Rotation paths and how fast each direction turns (degrees a step)
Each turn is a multiple of 5 degrees from 10 to 175, or 0.
Each row of a path follows its step; steps can be skipped.

step 1: [ -9  15  17   0  29 -26  14  -2  10  17  -4 -17 -64  -5  14  31  14  -8
  13 -43  24   8  20 -10 -11   8  23   9  48 -12 -11   2  11  -7 -17   4
   6  -3  19 -29  50  24  10 -52  63  -3  -5   9  19  34 -43 -47  -8 -14
  23]
step 2: [ 21  30 -19  -8 -14  22   6 -11  22 -56 -17  11  -5  -3  37   4 -24 -13
  16 -56 -23 -13  -6  11 -39 -13  47  51 -53  -5  20  -3   7  11  27 -26
  18  -2   5  24  27  19   9   0   5 -17  -1  -2  31  22  38 -50 -19  -4
  31]
step 3: [ 29  29  23 -39  20   8   9  47  -8   6  14   7 -11  12  -6 -57   4 -25
   2  -4 -14  -8  50   1 -11  24   4  13 -18   5  20  17  19 -13  11 -26
 -20  40   7 -26  28  64 -16 -20  42  24  -9  20  12  25   5   4  12 -56
 -31]
step 5: [-19  47  54 -11   5   1 -20  39  -7  -5  18   7 -25 -16  54  19  11 -38
  10   7  30 -19  29  15 -34 -11   7 -21 -44 -32  10  -5  38 -12  14 -12
  14 -21  -6  22  29  12  -5  22  -1 -12  26  45  14  41  30 -44  -7   4
   6]
step 6: [ 14  12  20  26  54   2  15  28   7 -52  19  24 -16  -7  14   0  24  -4
 -47 -59  -7   3  20 -25  14  36  38   3  29  -4  28 -28  38  28  18 -33
   1  24   5   9  27 -16   6   1  14  25 -15  11  24   7 -15   1  -1 -59
  -5]
step 8: [ 54  23  18 -46  13   5  28  -1  33  16  33   7 -32 -19  36  50  -5 -13
  14 -11 -34 -22  23   9   0  -8  21  13  -8 -48   9   4  27  13  -5 -13
  -1   2 -36   1   7  39  47  -8  26  19 -10 -15  48  18  20 -37 -16 -26
   9]
step 12: [ -2 -14  18 -15  42  -8 -18  41 -43 -33  47  26  -1 -28  17  10   0 -33
   0 -14  -3 -20  33  -7 -19  18  25  18  49 -15  23 -40  29 -42   5  -9
  41 -16  12   0  44   8   7 -55  33  13   7  21  -4  11  12 -16  25  -6
 -10]
step 13: [ 38  -8  -4  60  20  -6  37   6   2 -20  -5 -15 -54 -34  52   9 -21 -18
  19 -48  18 -22  -6 -26 -33 -20  25   3 -20 -25  31   6  18  24  -4 -15
  14  -6  21 -30  -9  21  -2  -8 -20 -26 -34  12  18  13 -22 -31  -6 -40
 -12]
[  2  -6   1  -7   9  10   2   9 -12  -3  -8   6   4   7  -4   2   4  -1
 -21   5  -2 -15  -1   2   5  10  -5   6  -3  -6   7   0  -3  -1  -3  -9
  -9   1  -5  -3   7  -2   1   1  -3  -6  10  -6   2  -3  10  -5  16  -3
   6]
120
[-14  -4   5  11   0 -12   3   2   1   5   3  -3  -6   6 -14   6   2 -13
  -9  11  -6   6  -2   3  -7   3  -2   3   3  -7   8  -4   9  -2   5  -3
   2  10  14  15  -4  -3   3   8  -2  -3   7   5   1   0   2  -4  -2   2
 -12]
60
[ -6  -9   5  -2   2   3  -1   3   7  -5  -8   6 -10  -4   4  -9   5  -6
   4  -1   1  -5   1  -8 -13  -2 -12   8  -7  -7  -1  -6   0   2   2  10
  12  -2  -8   4   3 -23  -5 -10  -2   7   1  -3  10  -1  -3 -10  -4   2
   1]
100
[  0   3  12  -5   1   3   8   4   9  -6   9   0   1   5  -4   0   3   4
  14  14  -1  -1 -10  -5   0 -11  -8  -5  16  -5   3   6  -6 -11  -7   2
  -6  -1   0   1   7   3   4   1   7  -4   7 -13  17  -1  -3   6   4   7
  -2]
100
[  7  11   0   7  15  -1  -9  -4   5  -1  -4  -7   8  -5   8   8   1 -15
 -10   4   8   0  -1  -9  -2   4  -3  -3  -4   1  -5  -9   0  -9   1   9
  -8  -6   2  -4   1  -1  -8  12  -7   8  -8  -4  13   2   5   9   2  -2
 -11]
40
[ -4  -8 -16   6   6  -3  -9  -2  -6   3  -5 -12  -7  -6  -3  -9   3   0
  -1   6   0 -11  -1   1  -3   2   4  -6  16  10   8  12   4   0   4   0
   9  -6  10 -10   8   0   0   8   1   9  -2  -8   5   2  -9  -8   4   5
   7]
125
[ -1  -7   0  -1   0   2  15  15   8  12   5  -9   3  -6   3   3  11  -5
  -7  -5  -3   4  -4   1  -1  15  -5  -2  13  -4  -4  -1   7   6   5  10
  -5  -3  -8  -7   6  10   4  -7   6   9  -3   1  -5  -7   8  -2 -11   5
   0]
160

step 1: [ 33  17  -4   8  -6  -5 -18 -27  10  40  37 -25 -22  10  -2   5 -38  32
 -44  10   5 -22 -26  16  15   4 -29 -15  31 -44  -7  11  25  11   1  28
 -52 -34 -27  12  25   4  29   6 -16  17 -36  27  -7   2  36  18   5   5
  -7]
step 3: [-22  28  12 -25  14 -13  42   7 -15  19  27  -8 -27  32  -7   1  13   1
 -18  49  14 -13  -1 -17  13   9 -32 -28 -12 -24  51  17  45  29   2 -21
 -25  21 -29   5   2  50   6  -1  -8  11 -29  23  25   8   9  17 -13  46
   6]
step 4: [ 23  -7  -1   4  -2 -23  20   2 -16  33  57 -26 -24   6  24  22  -7   9
 -27  47 -21 -20  -3   2 -14   4 -32 -23  16   7  -3 -13 -13 -13  13 -64
  -3  -8 -20  21 -38   4   4   0 -25   1 -26  14   9  29  48 -32   8  36
  -5]
step 6: [  5  -5 -55 -22  -6   9  13 -15   3   6   1  -6 -37  -9  -9  33 -19   8
 -56  23   5  13  13   8  32  17 -13 -22  23  21  33 -28  12  66 -15 -45
  -2 -12 -40  -4  -1  -8   1 -11   3 -41  13   7  29   6 -11   5  24  39
  -3]
step 7: [  1   4 -42   3 -25 -11 -25  19 -13  20  27 -17  14 -58  13  27   7   5
 -24  28 -13 -21 -11   3 -16  35 -16  -5  14 -16  -8  -5  35  44 -24  -9
 -22  -5 -83 -10 -40  -7 -14   2  25   1 -22  18   0   4  15   4 -29   4
   1]
step 8: [-12  26 -32 -15  -3 -10 -17  34 -16 -13  -2   5 -20 -37  20  14 -15  -7
 -49  23 -10 -15 -30  30 -30  11 -29 -21  -9  -8   6   6  63  29   4   8
 -16 -32 -10   7  39 -33  11  15 -49 -18  -8   2  10  53  13 -16   2   2
  -9]
step 11: [ 15  30   3   5 -27 -21  37  23 -42  40  16 -39 -30  -8 -24   1 -49  -3
 -15   8   1  -6 -17   2  16  10 -64 -25 -29  -3  11  16  37  -1   9 -18
 -44  35 -12   7  10  -8 -13  36  -2  20 -13  13   5  28 -12   6  11  14
  19]
step 13: [-42 -13  20 -11  -6 -36 -16 -14   2  27  30 -34  14   9 -27  36 -14  18
 -57  43  -7 -13  22 -31   9  15 -25 -13  15 -24  -5 -19   1  25 -24 -17
 -32  14 -20  24  10 -29   5  -8   8  30  -4   9  -8  35  22  -4  22  46
 -22]
[  1  -6   0   2   4  13  -6   3   1  -5  -7   4  -8  15  -4   5   4  -3
 -12   2   1  -8  -9   1  10   0  13   7  -9  -6   1  -3   4  10  -4  -5
  12  17   1   3   7   8   2  -1   1   3  14  -2   5   8  -5  -2   3  -5
   0]
110
[  8  -2  -5   1   2  -1   0   2  -4  -9  -2   1  -6  -8  -1  -8 -12  -7
  -4   5   3   8   9  -5   3 -10 -13  -3  -1  -2   2  -1  -8  -3   7 -10
   2  22  13   0 -10   8  11   7   7  -1   2  -3  -1  -4   9  -8  -7   3
   6]
55
[ -1 -11   7  13   3   2 -11   6   7   3  -2 -11  -4  -8  10   2  11   4
  10  15  -1   2   5  -4   6   0  -1   6   8  -1 -12  -3   0  -1   8   2
   7   1  -6   2  -7  -6  -4  -3   6   3   4   3  -8  10   8   0 -11 -11
  -5]
135
[ -8  -1  -3  -5  -4 -10   5  -4   2  -3  -6  -1   9   3 -16   4  10  14
  -5  11   1  10  -9  -4   2  -7   4   8   8 -10   8   5  -8   2  -2  -3
   6  -3  -1   1 -14   6   0  10   3  -7  -3   6  11  -4   6   3   1  -3
 -10]
115
[  8   4  17   6   3  -2   7   1   7   9  -3  -3   3  13  -9   1  -3   2
  -3   9  -2   5  11   6  -3   7  -2  -5  -3  -8   5  -4   5  -1  -3 -12
  -6  -6   8   1  -7   5   6 -12  -2  14   0 -12  -6  -5  -4  -1  -5  -5
 -12]
35
[  1 -12  -6  -4   9  -3  -7  -2  -7   6  14   9   8  -6  -1  -9   4  -3
   1   5  -2  -6  -1  -4   1   3   7  -9   3   5   2   9   3   3  -9 -10
   6   0   7  11  -6  -6   2   5  -5  11   0   8   1 -12 -11   0  -6 -16
   5]
145

step 1: [ 27 -30  17   0 -11   7  38   0 -37  40  14   5 -22   3  39   0  18 -13
 -40 -11 -30   6   1  -9 -27   5  26  21 -19  15 -20  13   4  30  -3 -10
 -46   2 -19  13  -8 -36  26 -35  -6 -16   8  -8 -53 -28  29  -9  28  -6
 -22]
step 3: [-22  -5   5  28   9  -2 -20  42 -26  28  24 -41 -35  19 -17   4 -32   8
   8  46 -11   9  15  23  24 -12 -21  -3  51  36  35  24  38   3   2 -15
   2  27   5 -13  -2  51 -12   4 -11  -1   9 -12  -3  -5   1 -34  21 -17
  14]
step 4: [ 14  27  20  10 -12 -22 -16 -11  -6  -9  12 -33 -13 -20  20  -5  17   3
  34  30  28 -19  17  -2  24  18  -7   5  26  55  27 -15  40  46 -45  14
 -27  -9  -7  -6  -5 -52  17 -31  20  -1  19 -22  -4 -12 -14 -27  16 -16
   8]
step 5: [-16  23  -8  19   0  34 -15  -8   6  32  10 -21  11  11  40  48  29 -21
  -7  -5 -44  16 -17 -15  -9 -16  20  -4 -34  28 -15 -18  -8  27 -33  -6
  29  -7 -29  17 -29 -50  19   3  18 -17   9 -31  21  -3 -28 -26  31   3
   7]
step 6: [-18  -6  12  19  13  16  -7  17  11   1   9  -7  13  18  -3   1  15  -7
 -17  15 -43  -3  -5 -52  -6 -18   4 -35 -15  48 -10  11 -10   1 -12   5
  28  17 -14   3  19 -12  -6  49 -52 -18  -5  10 -72  20  20 -20  -6  -6
  35]
step 12: [ 24 -13 -13  43   4  -5  50   6  18 -14   2  -4  -3   1  23  -4  50   9
  13   8 -41  -8  17 -18  17  -3 -31   5  11 -36 -10  -1 -29 -13   4  -7
 -17   7  51 -49  14   3 -18 -30  10 -19   3 -51  13 -10  -1  40  14   4
 -10]
step 13: [  9 -13   4   9 -50  -8  32  -3  18  -9 -14   2   9  43 -12  -2 -11  23
 -13 -24  -2 -20 -14 -39  -5  -5  -6  19 -42 -54   4   0  16  11 -48 -11
 -18   3  45  21   5  -3 -47   2  45 -11   1   8 -30 -27  -5  -8   6  14
 -24]
step 14: [ 22 -32  -4  15  41   7 -12  21 -28  16   8  24 -19  18  -4 -30 -15 -20
 -35 -53  -1 -14  -3  22 -34  -9  37  23 -11 -22   5  32  16 -22 -41  17
   1  31  12  39   0  23 -19   4  29  -9 -21  -9   5  -3  24 -18  -2 -32
 -14]
[ -1  -1   2   2  -2   4  -3  -5   0 -10   0   0   5  -6   3   1   5   4
  -8  -9  12   3   7  -8 -11  -3   1  10   2  -5  -3   1  23  -3   9  -4
  -7   2  -4   8   2 -13  -4 -10  -7   6   3   5   5   1  -4 -11   4 -13
  -7]
115
[ -4 -11  -5  -4   4   9 -10  -5   8  -7   1   1   0  -5 -15   1  -4   4
 -12 -10  -4   3  -8   7   1   4   2   1   5   3  -2  -4  -3   5  -2  -8
 -20   6   4  -5 -15   0  -1   0   0  -6  -1   2  -6   2  19  -1  -1   5
  -6]
55
[ -7   5  -8  -1  11   2   0   6 -12 -13   5  -3   2  11 -10  -2   4   8
  -3   0  12  -2   9   8  -1  -3   8   1  11   0   0  -1  10 -16  -6   6
   7   6  -3   4  -3   9   5   8   1   4  -1  -2 -11  -3   3   3  -2   4
  12]
95
[-15  -1  -3  -5 -11  -8 -11  -5  -6   6  -2 -11  -7  -5  10   1   0  -8
   5 -12  -5  -8   5   6   4 -20   1  -1   5   1   9   6   6   6  -4  -6
  -2  -4  -2   2   2  -4   7   5  -5   0   8  -8  -8  11   5  -3   2   5
   5]
25
[  2   4   1  -2  -8  -4  -5  12   7   7  12  -2  -1  -2   0  14  -6  -4
  -3 -13  10  -1  -1   3 -10   6  15   4  -5  -2   3  -6 -17  -7  -4  12
   1   2   1   1   1  -9   4  -9  -3  -4 -10  -4  -9   5  -1  -7   2  -5
   6]
80
[ -5  12  -1  -6   9   4  -1   3   4   9 -10  20  -4  -5   0   7  -3  -6
   0  -7  -7   0   4 -12  -2   2  -5  -2  -8   7  -3   2   9 -10   1  11
  -4  -2  -9   4  -3   6   5  -5  12  -4  15  -4  -8   3   7   2  -4  -1
  -1]
80
